A single turn carries every row of the set below to another of its rows. Some are shown first; where does it send the rows asked next?
sabok:   9.0   3.6  39.1  10.1 -16.3  11.1 -10.8   7.5 -22.7  -3.5   8.6 -15.2   1.9 -23.8 -15.2 -14.8
fifu:  -3.7 -29.7  -4.7  16.8 -22.1  16.3  23.6  -1.2  25.8   1.8   7.5   8.6   2.1   8.3 -30.8 -21.2
tuk:  19.7  -3.3   9.7   1.5  -8.5  -0.9  -1.8  24.8   5.4  42.2  -2.5  -4.6 -34.6   3.1 -10.9  -7.4
tove:   7.9  16.6   4.6 -10.9  19.0  -3.3  -0.8  20.1  29.1 -17.9   3.2 -16.2 -21.9 -15.9 -12.2  -9.2
vad: -14.7 -26.2  39.3  -7.0 -20.8  17.8   4.0  -5.4   8.6   7.2  12.4   4.7  -0.2 -16.7  33.8  -1.4
bikaz: -14.5   3.2 -16.4  -6.2  10.5  23.6  11.5 -34.0  -5.2 -19.3  10.3 -14.5   6.2  -1.9   6.0 -10.7
Zilas:  24.5   6.5  -8.9 -21.1 -30.6  28.1   3.2   8.9  33.0  12.9  11.0   2.0 -14.2  31.5   2.8 -15.4
tasib:  34.4  17.3   9.6 -13.1   0.5  21.9  13.8  -5.8  29.3   2.5  20.4   6.7  -3.6  31.6   2.3 -12.5
gek: -21.1  21.1   4.0   9.8 -12.3  17.4  12.7  24.8 -16.6 -17.5   8.3  -5.2  -2.5  -2.7   9.2  19.2
befi: -23.6 -25.7   4.4  12.0 -13.2  -5.8 -12.8 -24.2   7.0  -7.1   4.1  24.6   5.8  -1.2  26.4  -9.9
tapu:  14.1   4.1 -13.4 -22.6  13.8 -15.1  16.2  -1.1  -2.8  13.4  18.1 -28.0 -13.0  18.5 -11.8 -29.0
Padur:   1.3  -5.1 -11.2  -9.2 -41.7   0.6   4.8 -16.3  -4.5  21.7  -8.0  18.5   0.1 -12.8 -22.7   3.9
duna: -21.5   4.1  -0.6 -29.7 -37.0  -9.1  -4.5   9.7 -26.4  -9.0  24.7 -11.9   9.0  -0.5  -7.0 -16.9
Pufom:  -4.3  11.0  16.8  21.6 -31.2  12.5 -32.0 -10.5  -4.0  17.6   1.1   4.0  -5.5  18.8  20.3 -14.1
lata:   2.3 -32.3 -12.2  12.7 -36.5   8.9  -4.1 -19.6   2.0   1.4 -23.0  -4.3   1.1  -1.5  11.8   6.1
Nebo: -10.2 -28.5  -0.9 -11.2   4.2  35.8 -18.6 -15.7   2.1   5.3  19.4   0.1  -3.5  34.8  -8.5  -5.5
sosar:   7.5  -7.2  19.7 -39.6  -3.2  -5.6 -19.6  23.4  22.4  -4.9  13.9 -21.9 -25.1 -11.0  -0.6 -11.6
sezi: -14.5  -6.2  10.7  -6.1  11.2  -2.2  19.7  28.3  17.4  10.7  29.6  -6.4 -29.7  11.8  27.3 -15.5
Kirod:   6.4  15.0  -0.9 -37.8  -5.1 -21.1   1.8  27.0  21.0  -0.9   3.2  -4.2 -16.0  -0.2  -8.6  14.3
febu:  -2.0 -18.3 -16.3 -15.0  -1.7 -10.5  -0.9  26.6 -13.8 -27.1   7.3 -24.7 -11.7 -11.6  10.4 -26.0
sazo:  -6.6 -17.8  24.3  -4.8  -6.4   2.9  14.8  -0.6  17.7  19.4  -7.6   4.8  31.6  30.3  10.8   0.1
Zinop:  15.2   3.0   1.1   0.4   6.2 -28.8  -9.8  22.2 -18.5  -2.5 -11.9   5.4  -1.5 -17.1  -9.7 -15.0
tisuv:  10.2 -31.2  -1.9   2.9  -8.6  -2.3  10.1 -42.3  -9.2 -19.3  13.5   4.4   6.6   4.0   3.1   6.9
mekad:  18.0   0.5  -0.2   6.0 -48.5  -1.8  20.5 -16.8  -5.5  -1.7   5.1 -27.9  11.9  21.2   6.4 -12.8
bomoz:   8.9 -17.7   9.9 -12.1   0.3  -9.0  -3.6  36.0 -20.6 -10.9  11.2   5.4 -21.9  -6.7  17.3  18.5
Kuf:  16.0   7.9  15.0 -11.8 -16.2  15.9   0.5   5.1  42.1   8.9  20.1  12.2  -4.6  19.9   9.5 -41.1
Ramag:  -4.8   0.9   7.7  19.9 -23.1   8.0  12.9 -16.9  -1.8 -20.2  48.4  13.8 -15.2  17.5   8.5  -6.7

gek turns into -> sabok
Zinop turns into -> febu
Zilas turns into -> tasib
Now these:
vad turns into -> Padur
sosar turns into -> Kirod
befi turns into -> lata
Nebo turns into -> sazo
mekad turns into -> Ramag
tapu turns into -> sezi

